One vector is turned by the same rotation once a step. Each row is the vector after some number of steps, and that number follows the row.
The counts run from 0 to 174.
[  9   2 -27  -1  23  11   6 -40  -2  11  -1 -31  -2 -11 -20  -7 -26  28
 -19 -11 -30  13   6  11  -8  28  14   5  -1  -9  -6   8  33  18   8  -2
   9   5  14  22   2   1 -36  10  11  17  -1 -23 -20 -41]
10
[ -5 -10 -35  16  15   8  10 -24  -8  -3   8 -25 -11   9  -3   3 -20  27
 -19  -8 -21 -16  21  24   7  16  -1  -8  32 -27  -7  32  30   8   0   6
 -23  16 -10   8   4  21 -33  24  -9  10  -3   9  19 -26]
169
[  7 -23 -10   2  -9 -10  14 -26 -10  -1  11 -18  14  10  -9 -16 -44  15
  13   8 -30 -10  13  -9  14   9   1   0   1 -13 -25 -23   8  26  -2  -8
 -30  10   7   5  -6  -1 -44 -10  47   6  -2   9   4 -32]
42
[ 15 -23 -12  10  10  16   4 -17   0  20  18 -13  27  -1 -17  21 -26  18
   5   1 -42  -7   5  13   8  31  14  -6  28 -41  -5  21  11  26 -14   1
 -19  45   0   6  -7  10   3   9   6  22  -6   2 -12 -18]
147
[ 16 -11 -21   3  18  37  -7 -16  -8  18 -12 -31  -1   7 -18 -14  -6   7
 -12  -1 -31   4  12  17   2  17   2  -4  45 -14 -21  34  25  -8  14   5
  -5  29  11 -20  -1  13 -15   4  -5  19 -20 -15  -8 -35]
16
[  6 -25  -4   6 -20 -19  24   2 -19  -7  10 -10  12  26  -4   1 -54   8
  11  19 -25 -21   3   8   5  20  -5 -27  -1 -18 -22  -6  -4  15  -3   7
 -38  -2  -8   5 -14   6 -47  -5  23   0  15   5   0 -19]
134
[ -4 -13 -40  14  31  13  20 -12  -1  14   3 -18  -2  18  -9  -2 -32  48
 -25  -3 -15  -8  28   1  22   6  -1  10  25 -15  -4  19  18   6  -4   2
 -36  23  -4 -15  -4  15  -8   2  -8   9  13  19  17 -20]
77
[ -8  15 -27  12  12   6  14 -12 -25   5 -31 -40  -9  23 -24 -18 -30  36
 -29  17 -18   1  11   6  -7  19 -10   2   1  14 -12   0  33   0   8  12
 -16 -11   0 -12  -5   9 -33   0  -3   6  13 -27   1 -30]
7
[  3 -21 -29  13   0  -3  11 -14  -4   4  -2 -24   7  -7  -5 -30 -29  18
  -5   3 -32 -19  21   9  24 -13 -12 -14  33 -27 -32  18  11  -3  -1 -10
 -42  20 -13 -15  -3   3 -36   4  12   5 -15   5  -5 -24]
39
[  1  -4 -37  -1  26   1  17  -9   5   0 -13 -32 -27 -11  -6 -26 -42  33
 -26  -6 -19  -7  21   9  -3   1   1 -11  -6  14   1  20  12  -4  20  -4
 -26 -13   2   0  -8  15 -43   5  -5  14  -3 -19  -2 -34]
100
[-10   2 -21  17   2 -10  32  -3  -3  11 -14 -26 -10   2 -12 -13 -32  31
  -6  14 -23 -35  24  -5   2   6 -11  -4  10  -6  11   9  -3  17  -9  -2
 -62   2 -12 -20 -42  10 -12  -4 -11  23  -7  13   8  -6]
61
[ 11  -3  -7  13  -6 -12  21 -28 -10  13   4 -16  30   2 -22  20 -42  20
   3  17 -39  -1  -7  -2 -10  39  10  -6 -16 -13  -9 -11  11  30 -16  -2
 -15   9   6  12  -1 -13 -25   0  32  12   9 -10 -23 -23]
141
[  6   3  -9  23  -2   7  11 -20 -12  -2  -6 -30   2  45 -16  34 -12  -1
  -1  23 -22 -22   5  26 -21  48  -3 -15  14  -6  -4  29  17  18   0  13
  -8   3 -10   1   5   3 -37  11  -1  10  -6  -3  32  -7]
165
[  9   4 -21  16   6   0  25 -25   0  28 -22 -29  22 -15 -25 -24 -28  33
  -3  15 -38   1   8 -12  13   4  -8   7   5   1 -11  -5  11  11 -13 -13
 -38  13   3 -25 -13 -13  -5  -8  12  20 -14 -15 -28 -22]
46
[ 13   4  -7  27  -8   2  22 -16 -14  24 -18 -25  34  21 -27  22 -27  19
  -3  37 -40  -2  -5  -2  -4  38  -9 -12   3   1 -14   5  13  12 -14   6
 -20  12   0 -17  -4 -13  -6  -6  13  13   4 -22 -17 -10]
143
[-12  -9 -20  -4   3  -4   8 -21 -21 -13  10 -23 -13  32  -4   4 -44  18
 -14   1 -14  -8  13  14  -7  24  10  -6   1 -16  -7  -4  24  21   9  18
 -13  -4   2  24  -5  18 -56   8  14   3  17   0  18 -36]
4
[ 11 -11 -21  28   9  13  18  -6  -6   8   5 -13  13  54 -12  32 -29  19
  -4  21 -24 -15  16   8   5  33   0  -6  16  -3 -21  20  16  11  -3  14
 -21  17  -7 -16  12  -1 -26 -11  10   0  10  16  37  -5]
74
[ 29  -9   5  19  -8  12  12 -20  -1  28  -8 -22  30  22 -30  19 -17  -4
  26  26 -42 -13   0  -7  -4  39   1  -6  10  -4 -11   4  -3  27  -2   1
 -20  25   7 -17  -9 -18 -11 -22  22  21 -19  -4   1  -6]
51
[ 15   4  -4  21  -8  -2  24 -20 -10  18  -2 -22  33  21 -27  22 -38  15
   3  34 -38   1  -8   0  -7  40  -1 -10 -11  -2 -14  -6  10  22 -16   2
 -15  10   2   4  -1 -12 -19 -10  28  10  11 -18 -16 -11]
142
[ 12 -33 -20 -16  13  17   1  -1   2  14   5 -17  -7 -16  -8 -31 -50  23
  -2 -13 -32   1  15  -1  17   1  10 -10  19 -18 -16   0  -1   0  16   6
 -28  18  14  -9 -23  20 -25  -6  14  15  -2  -3 -17 -44]
116
[ 26 -17 -31   3  26  20   2 -15  17  11   2 -19   8 -16 -17  -2 -29  16
 -11  -9 -39  11   6  23  -4  14  10 -11  18  -1 -29  36  19 -13  16 -15
  -2  15  -1  -4  15   3 -28   4   4   8 -17 -17 -17 -32]
108
[ 27   3 -17  15  11   5  12 -11  -1   9 -23 -29   0  19 -30   4 -29  10
 -12  19 -31   8   0   8 -13  32  -1 -16 -11  26 -27  14  13  -4  11  -2
  -3  -9   1 -16  12  -9 -43 -13  13   7  -2 -33  -2 -23]
105
[ 17 -13   3  -5  -9  11  12   0 -10  15 -23 -27  -1  12 -29 -13 -46   6
  13  25 -24  -8   1 -11  -7  24  -1 -20  -9  15  -3 -15  -8  10  17   8
 -27  -2  15 -21 -32   3 -25 -26  16  14  -2 -24 -16 -25]
120
[ 22   3  -9   2   5  20   1 -35 -12  12  -5 -25  11  22 -27  12 -22   2
  -2   9 -32  16  -2  12 -15  46  15   0   3   5 -12   2  25  22  10   5
  16  12  14  10  15   0 -39  -5  27  11   1 -22   1 -36]
12
[ 19 -11 -12  -5   7  10  14  -7  13  21 -12 -23  -2 -39 -28 -11 -30  12
   5   4 -41  -9  -2   8  -9  16  11 -20   1   1   2  20  -6   8  11 -14
 -25  10   8  -8 -30   4 -14   0  -6  28 -27 -28 -34 -27]
123
[  7 -19   2  14  -9  19  12  -2 -23  16   5 -16  18  45 -19  20 -29   9
   8  27 -22 -14   9   0   8  38  -6 -12  26 -21  -4   2   2  21  -5  28
 -28  28   4 -15 -27  16  -6 -11   6  13  15   8  14  -7]
150
[ 25 -17  -3  14 -15  -7   3 -20  -6  -4   7 -19  15  23 -11   5 -20 -19
  23  14 -33 -21   1  21  -6  23   1 -25  17 -10 -33  15  -2  11   5  -7
 -13   6  -5   1   6  -5 -56  -7  25   3 -21   2  13 -16]
35
[ 25   3 -25  15  20  18  10 -10   4  16 -27 -32   1  12 -27  -5 -27  15
 -16  18 -34   5   6  16  -8  19  -1 -15   5  26 -28  29  19 -18  14  -8
  -8  -5   0 -24  12  -8 -32 -10   2   7 -11 -34 -11 -26]
106
[ -6 -16 -28  -2  25  14  17 -26  -3   8  18 -12  -5  14  -6   7 -47  44
 -14 -12 -14  -4  23  -3  18  17  19  16   3 -18   3  -5  14  32   4   5
 -23  19  15   9  -9  20 -22  -3  18  14  13  22  23 -30]
79
[ 13 -14 -12  -6   6   7   8  -2  -7  -9  -2 -24 -26  41  -4   3 -43   4
   3   2  -4 -19  17  13  -5  24  12 -18   2   3  -6  12  -1  10  28  14
 -22  -6   6   2 -10  21 -57 -10   7   4   5   4  37 -27]
96
[ 29  -8   4  15  -4   8  12 -31   1  25   4 -17  30   8 -26  21 -22  -2
  22  16 -41  -7  -5  -6  -1  43  11   2   1  -5  -7  -3   2  37  -9  -6
 -13  25  13  -3 -13 -11 -19 -17  29  21 -18   5  -4 -15]
50
